Some points, one per row:
[ 17  22  -7   8  12 -13  -8  -1 -13 -14 -47 -29 -13  40 -20  43  34  -4 -12  -4  -1  25  51  -9  -3   1   4]
[ -7 -14  16 -30 -51   0  31  10  15  79   8 -12 -22  -3  31 -25 -36   6  21  44 -23 -18  10 -12   8 -42  81]
[  9  -6   9 -21 -26  12  20  12 -18  67  -5 -10   1  -4  12 -21 -18  -2   7  -6   3  -4   6 -13  21 -31  27]
[ 23 -17  -3 -14 -19 -12 -17  -8 -16   4  -1   0  22  -4  17  33   9 -25 -19 -15   0 -10 -22 -27  13   7 -16]
[-18   3  12   0   3  16   5  25 -17  -9  10  -6 -33  -4 -16 -13   4  15   9  -9   9  -3   6   6  -8  12   5]
[-29   5  12   6  33  22 -19  23  -6  -5  13   7 -15 -10  64 -18 -21  18  48  40 -61   8   2   9   8  -7  12]
[-35  37  -5 -21  11  27 -58 -22  52 -22 -14  -5  14   5 -22  -5 -33   1   4  42 -43   2  15   7 -21 -40   9]
[ 23  -2  -4  21   1 -14   0  16  38   7  19 -50  -3  21  13   7  -6 -32 -34  -1   1  -4   1  -8 -33  21  33]
[  8  10 -44   6  19   6  -9   3  22  -6 -14 -16  38  35  11  19  -4  42   3 -11  18   4 -22  23   8   7  59]
[  8  -1 -35   0  -3  21  -4  -4  10   7  -3 -57   1  44  10  13 -33   3 -17  14  11  21  -8   8  20  10   4]
[  4   0 -18   8   2   0  24 -16  18  -4  23  22  -2 -14 -15  13  14  14 -10  -8 -14 -48  -6  28 -20   2 -16]
[-92 -77 -16  53  13 -48 -26  -6  -5  -4 -32  -1   1 -48 -24 -31  19  87   9 -30  29  -1  38 -47  21 -92  41]
[ 16  -1  -9  48   2 -10   5  15  21 -22  12  15  29   4   9  -7  -2  21  -2  34  -6  15  -1  14 -12  18   2]
[ 10  22 -56  20   5   4 -14 -16  11   5   5 -32  30  29 -12  31 -12  22 -21   2   0   1  11  10  31   9   8]
[ 11   4 -10  27   6  -6 -11  -9  34   8   7 -14   0  17  20  -4   0 -17 -16  -5  -7  10  18  -2 -20  24   5]
[ 25 -14  -4  10  -1  -9   7 -18  16   7  -9  10   1  24 -11 -10  10 -21 -20 -15   9  24  -4  10  -5  43  -7]
[-10  13 -18   0  12  16 -20  -6  32 -13  20 -12  -6   9 -17   9   2   7  -9  -4 -25   9   9  14 -19  -3  -4]
[ 13  24  36   2  20 -18 -22 -16 -13  -7 -59   7  -9  43 -27   8   2 -37  -8   6 -20  23  32 -22   3  24  15]
[  9 -53  53 -14 -29  -7  37 -64   3  49   9  52  -8  -3 -11 -58 -24 -51 -29 -24  33   9 -51   3  17  21 -29]
16 more points follow, each with its number after it:
[-29 -39  20 -56  41 -23  -8  31  25 -26 -92  15 -92 -29 -19 -34 -15  73 -12  12  31  -7  10  24 -92  -1 -20] 0
[ 17 -26  18   0 -38 -37  53 -14 -14  38  15 -17   5  11 -18 -17  10  -1 -13   2  29 -25 -18 -23 -13 -43  58] 1
[-20  16   8 -27  74  -7 -13  22 -22 -92  -4  13  -1 -44  18  -6   6  23  55  11 -71 -14   4  12  15 -79 -76] 2
[-81 -37  -6  16   7 -12 -10  -5  -5   1 -19   8   4 -49 -15 -31   3  48  11  -3  24   5   2 -25  15 -49  24] 3
[  8  65   8   7   5 -15 -22  -6 -18  -6 -32 -19  -4  28  -1  28  54   2  -5 -16   4  19  36  10   5 -15  -8] 4
[-28   3  19  14  -9  34  10  32 -18  -6  21  -4 -20   3  -3 -12  -5   6  20   1  -7  -3   1   7   2   9  14] 5
[ -5   0  -5  -7  -8  26  -6 -37   5  -5  10 -19   5   4  10  35  -3  -4 -32 -10 -25   3 -18 -10  -4  -6 -32] 6
[  8  -1 -18   4   4  -4  33 -13  18   1  30  28  -6 -22 -23  15  18  11  -3  -7 -10 -61  -8  32 -16   1 -13] 7
[  8 -11 -17  23  11 -16 -26  -9   0 -39  14  21  16  28   8  23 -13 -20  -7   5 -20  21 -58  71 -39  18 -43] 8
[ 22 -26 -17 -47 -40 -17 -12  -2  -7  31  -5  25   5 -29  35  25 -18 -50 -11   2 -42 -30 -10 -77  24  -8 -24] 9
[  6  18   6  28  39 -26  46 -31  20 -36  34  60 -11 -65 -69  -5  20  18  19  33 -19 -92  -3   1   5   7 -42] 10
[ 26  44  12  -3  13 -39 -21  36 -39 -29 -92 -11   3  34 -12  22  84 -14  -5  -7  10  40  74  -4   4  -4 -12] 11
[ 10  10 -25 -29   6   3   1   2  18   3   6 -37 -21  11  -4  11  21 -15 -18  -1 -13   7  13  -3 -14   7   0] 12
[ 15 -54  25  -5 -28  -1  39 -44  18  44  11  16  -2   8 -25 -39 -20 -42 -52 -36  25   5 -48  12  12  15 -17] 13
[  5   1  -6  20   6   5 -15   1  15  -3   6 -18  13  21  17   2  -6  -4  12  27   7  28 -20  25 -23  16  16] 14
[  3  30  36  24 -10  17  -3 -12   9 -33   7  -7 -35  -4  -9 -16  19  20  21 -21   5  -2  45   1  10   7  -9] 15
Which three of these numbered points are nearest to each point below by angle, seen from the average point of the first points? Their numbers follow each, nearest first.
[  3 -21   6 -19  14 -17  13  -9  -1   7  -2   1 -23  -9 -28 -25  -8 -16 -14 -22  -3  -3 -22   4   9   3  -3] > 13 10 7
[-92 -76 -16  42  10 -38 -25 -13   0  -1 -32   4  -3 -50 -27 -31  18  92   5 -23  24   0  36 -42  24 -92  28] > 3 0 2
[ -6 -45  19 -44  36 -32   2   0  17 -15 -28  26 -71 -14 -52 -39  -1  11  -9 -17  15  -5 -14  22 -41  12 -11] > 0 10 13
[  9   2 -21  -1   9  -1  25 -21  22   0  21  18  -8 -11 -21  12  15   5 -12  -9  -6 -34  -5  27 -17   1 -14] > 7 10 8
[-34 -40  16 -62  37 -61  14  41   6 -75 -35  39 -92 -62 -38 -59 -19  25  47  29  34 -23 -12  40 -92   7  -2] > 0 10 2
[ 30 -15  -3 -23 -17 -26 -33   6  -9   0  -4  11  27 -11  24  38  21 -28  -7 -30 -20 -18 -16 -44  21   9 -13] > 9 6 11
[  7  61   7   4  -2  -4 -23   1 -17  -2 -21 -21   2  35  -2  27  50  13  -6 -24   5  20  25  14  11 -17  -6] > 4 11 15
[ 18  -4 -20   1  -5 -12  -5  -7   0 -15  -7   1   7  21   1  17  11 -11 -16   1  14  20 -12  18 -21  13 -25] > 8 14 6
[  8  16 -15   0   9   5   4  -5  30   8   1   5  -2   9  -3   7  15  -8   6 -14  -6  -5  11  19 -20  10  -3] > 7 12 10
[  3  28  37  27 -10  23   0  -8   5 -40  23 -15 -32  11 -14 -18  27  23  17 -37   5   5  44   0  16   8  -6] > 15 5 4
[  4 -26  60  -6 -23  -6  31 -79  -5  41  11  54  -1  -5   0 -52 -21 -34  -8  -3  28  10 -40  -1  16   6 -33] > 13 1 9
[  5  20  -1  18  10 -10 -14 -34  -4  -6  -7   2  -2  21 -12  20   6  12  -8  -9 -21  11  27  -6  17   9   2] > 4 11 15
[-17   0   6 -49   8   7  -5  11   4   9  -3  -7  -8  -6  21 -13 -18   5  20  41 -28 -11  16  -2   9 -59   7] > 2 9 3
[ -5   6  -1  -4  14 -12   7  23  -9 -12  12  18 -15 -28   9   4  18  23  13 -14 -20 -46  10  16  -4  -9 -12] > 7 2 10
[ 22  -6 -22  -3 -32   5 -11 -78  -4  23  -4 -12  17   5  13  37 -20 -22 -37 -37  -3   9 -13 -24   3  17 -21] > 6 9 13
[ 28 -28  -7 -32 -22 -23 -25  -1 -26  20 -14   9  16 -16  28  34   5 -38  -3 -14  -5 -16  -7 -56  22  -2 -22] > 9 6 11
[  2  -5  11   0 -24 -21  28   7  13  12   4 -11  11   9   0 -19   2  11 -10  20  14 -18   6  -6 -17 -49  44] > 1 3 7
[ 41 -28 -47 -21 -42 -35 -16 -19 -10  28  -8  11  23  -8  12  46  -9 -37 -32 -53   8 -16   3 -61  18  30  -4] > 9 13 6
[-11  10  -8   6  22   8  -8 -27  27 -11   7   9  18  -3  11  -2  10  19  18  -6 -15  -4  -3  24 -27   4   6] > 7 8 2
[ -4   8 -11   5  -5  18  -9 -19   3   9   1 -14   3  22   1   2  -9  -7 -10 -15  12  24   3  24   9 -14 -20] > 6 8 4
[ -7  -1  14  11  -7  29  21  41 -29  -3  15 -10 -11  -4 -10  -7   0  33  18  -3  14   4  -7   2  13  -8  17] > 5 15 3
[ 40 -21 -31 -29 -44 -16 -18 -36 -15  30 -14  10  22 -10  24  45 -15 -40 -23 -38  -7   3  -1 -63  13  26 -21] > 9 6 13
[  0  53 -25  55   4   5 -46 -39  -2  12  33 -27  18  10 -21  41  20  35 -46  -3 -43   8  31 -12  36  13 -33] > 6 4 15
[ 13  28 -33 -33  24   1 -19 -15  23  -4  15 -41 -22  15 -48  13  37 -16 -28  29 -17  20  17 -20   1  -5 -20] > 12 4 6
[  3 -18  43  -2  -1 -17   0  17 -33  -9  20 -14   3  -8  32  -2  12   3   6  17  -4  -1 -24  -4  18 -30 -41] > 2 5 9
